Y: rows in a few groups, each row roughly a mix of its group's directions (some rows in no group)
Y (86 x 10)
[[ 14   8  19 -30  22 -20 -34 -46 -61   2]
 [ -8  16   7 -77 -35   2 -42  -4 -12  -2]
 [ 47 -24 -20  30  -2 -41   5  59  -4  13]
 [-28  41  25 -22 -52   7  -5  -8 -39 -39]
 [ 30  15  -4 -60 -22  11 -26  13 -53 -19]
 [ -7  -7  26 -65 -45   2 -15  26   9 -39]
 [ 15 -14 -53  -5  23  32  -6   9  65  18]
 [-31   4 -19  18 -22   9  37  50  58  -4]
 [-36  30  48   5  18 -20  -7 -51 -18  35]
 [ 25 -11 -57  -7 -35  31 -18  35  36  18]
 [ 20  11  12 -64  23   3 -28 -55  -4  18]
 [-19  37  -8  26   2 -16 -22  16 -78  -4]
 [ 25 -20  -9 -15   4  35   8  -1  82   7]
 [ 19 -30 -35 -27 -19  40   8  14  64   2]
 [-23  -5 -35 -29 -14  21 -62 -26  14  39]
 [ 34  -7   8 -59 -25  -7 -38 -48 -15  10]
 [ 34  23   9   7  19 -50  34  50   3  34]
 [  8   0  56 -29 -61   3  20  -5  11 -34]
 [-19  -3   3  65  36 -16  16 -17  29  45]
 [-54  14  43 -19  -5 -23 -18 -34  30  34]
 [-14  -7  -7  11 -42  12  36  53  54 -14]
 [-35  -6 -45   1  -1  33 -27 -59  29   6]
 [ 20 -15 -37 -24 -33  46   1  28  53  -6]
 [ 15   5  19 -23 -30  25  30  68  14 -33]
 [-29  18  11  22  61 -25  -6 -34 -46   6]
 [ 55  -2  -3 -11  -5 -19  13  73 -21  -2]
 [ 19  50  14  43  39  29 -26  13  34  11]
 [ 17  -7   5 -61 -66   1   1   9  29  -8]
 [-21  15   9  23   8 -30 -11   4 -84   2]
 [  2  -9 -32 -30 -57  36 -28  27  38   2]
 [ 38 -11  31 -65 -44   3 -12 -23   6 -10]
 [  9 -22 -25  70  27   7  42   3  28 -14]
 [ 18 -17 -29 -12 -10  17 -63  27 -24  48]
 [-11 -17 -64  35 -20   5 -13   1  44  34]
 [-14  -3  19  30  45 -52   0 -19 -52  18]
 [ 49 -13 -52  12   5  -4   5  61  12  15]
 [ 12  18 -63   0  37  33 -27  35  -4  26]
 [ 14 -22 -22  39  10 -15  38  43  56   0]
 [-14  19  71 -46 -20 -25  -9   6 -26  -3]
 [-29  17  31  42  52 -10  26  16 -37 -22]
 [  5 -13  10  -4 -70  14  10  13  58 -21]
 [-17  40 -23  35  55  35 -33  -5  -9  20]
 [ 50 -14 -32  -2  -6 -11   9  74   9   1]
 [-61  14   5  44  34 -38  18 -19 -16   4]
 [ 28  -1  20 -70 -11   3 -21 -51  13  11]
 [ 66 -13  28 -42 -19  35 -10  13  -9 -20]
 [-21 -19  31   8  20 -48  12 -31 -61  10]
 [ 34 -26  33 -26 -53  -5  26  16  40 -21]
 [ -3 -15 -64 -20 -16  12 -18  13  61   9]
 [  1  13  -8 -55 -20   2 -61   3 -22  41]
 [ 16  -8 -63 -15 -33  35  -7  46  22  -3]
 [ 32   0   0  56  49 -31 -10  30 -11  29]
 [-37  61 -20  14   8 -10 -27  -4 -52 -13]
 [ 24   5  34 -39  23 -11 -28 -51 -47  -1]
 [ 19  -9  75  -4 -12 -37  26 -20  26 -13]
 [  4 -17  49   2 -32 -41  16   5 -60 -12]
 [ 45 -22   7 -47 -57  17 -10  -7  34  -4]
 [-46  26  25 -53 -17 -11 -20 -46  15   7]
 [ 54  -9  35 -55 -32  17 -11   3 -17 -23]
 [-15 -18  25  10  33 -67  15 -35 -32  10]
 [-44  -9 -23  57 -39 -32  18  28   2  -6]
 [-33  30 -23  -7 -33  13 -18  12 -70 -19]
 [ 31 -23 -34 -11 -15  -5 -21  69  25  26]
 [ 24 -27   1  12  -4  30 -51  26 -58  22]
 [-40 -24 -27  21   0  24 -39 -33  43  35]
 [-20  16  14  -3  42 -34 -21 -51 -51   9]
 [-19   8 -47   2 -37 -33 -31  25 -52   6]
 [  1  10  22 -20  20 -31 -28 -46 -65  -1]
 [-37  29  28   8  -2  -9  -9 -22 -75 -10]
 [-35  22   3  30  28   6  13 -76  -4   7]
 [ 50   1 -33  24  20 -21  18  56  -1  31]
 [-38  15  -6  56  64 -10  13  -3 -18   6]
 [-42  -4 -23  -5  -4  37 -26 -69  12 -11]
 [ 24 -13 -34 -13 -12 -16  19  60  55  -4]
 [-29   3 -28  46  29  17  14 -64  19   5]
 [ -4 -25   9   3  -9 -68  16   3 -61  -1]
 [ 29  18 -13  11 -31  61 -20  54  10  -5]
 [-42   4 -16  19  15  22 -26 -70   7  28]
 [ 17  -1 -60 -17 -40  20 -21  50  12  13]
 [-37  22   7  42  70   3  28  14  -5  -2]
 [-26  17  52   7  30 -44   8 -51 -18  -4]
 [ 34 -32 -31   6  24  32   0  20  60  26]
 [-46  37  21  11  25   0 -14 -39 -56   0]
 [  8  -5 -60  23 -22  28  -5  55  27  13]
 [-34  20  21  22  46 -30  -7 -38 -49  10]
 [ 42 -23   4 -38 -70  10 -10   8  20  -8]]

one row of each group, then the others: which group is each in?
[ 16  37 -51  12   5  28 -23  36  49  -2]
<18>
[-31  -5  32  62  18  -6  47  20  11 -23]
<89>
[ -3  -7  14  16   1 -29  56  29  59 -24]
<34>

[ 41 -11 -26  55  30  -8  15  39 -12  34]
<34>
[ 27 -25   5 -26 -20  16  18   1  80  -6]
<18>
[ 19 -20   0   1 -36  34  25  29  69  -5]
<89>
[-36  26 -29  -7  12  10 -16 -74  15  22]
<34>
[ 31   0 -29  66  40  -2  37   7 -10  11]
<34>
[ -8   8  -2  53  33 -26  54 -11  41   9]
<34>
[-19  12  81   5   4 -16   5 -17 -43  -4]
<34>
[  5  14  36 -34 -44  25  11 -14  54 -31]
<18>
[ 43 -28 -39  -2 -28  20   2  55  32   5]
<18>
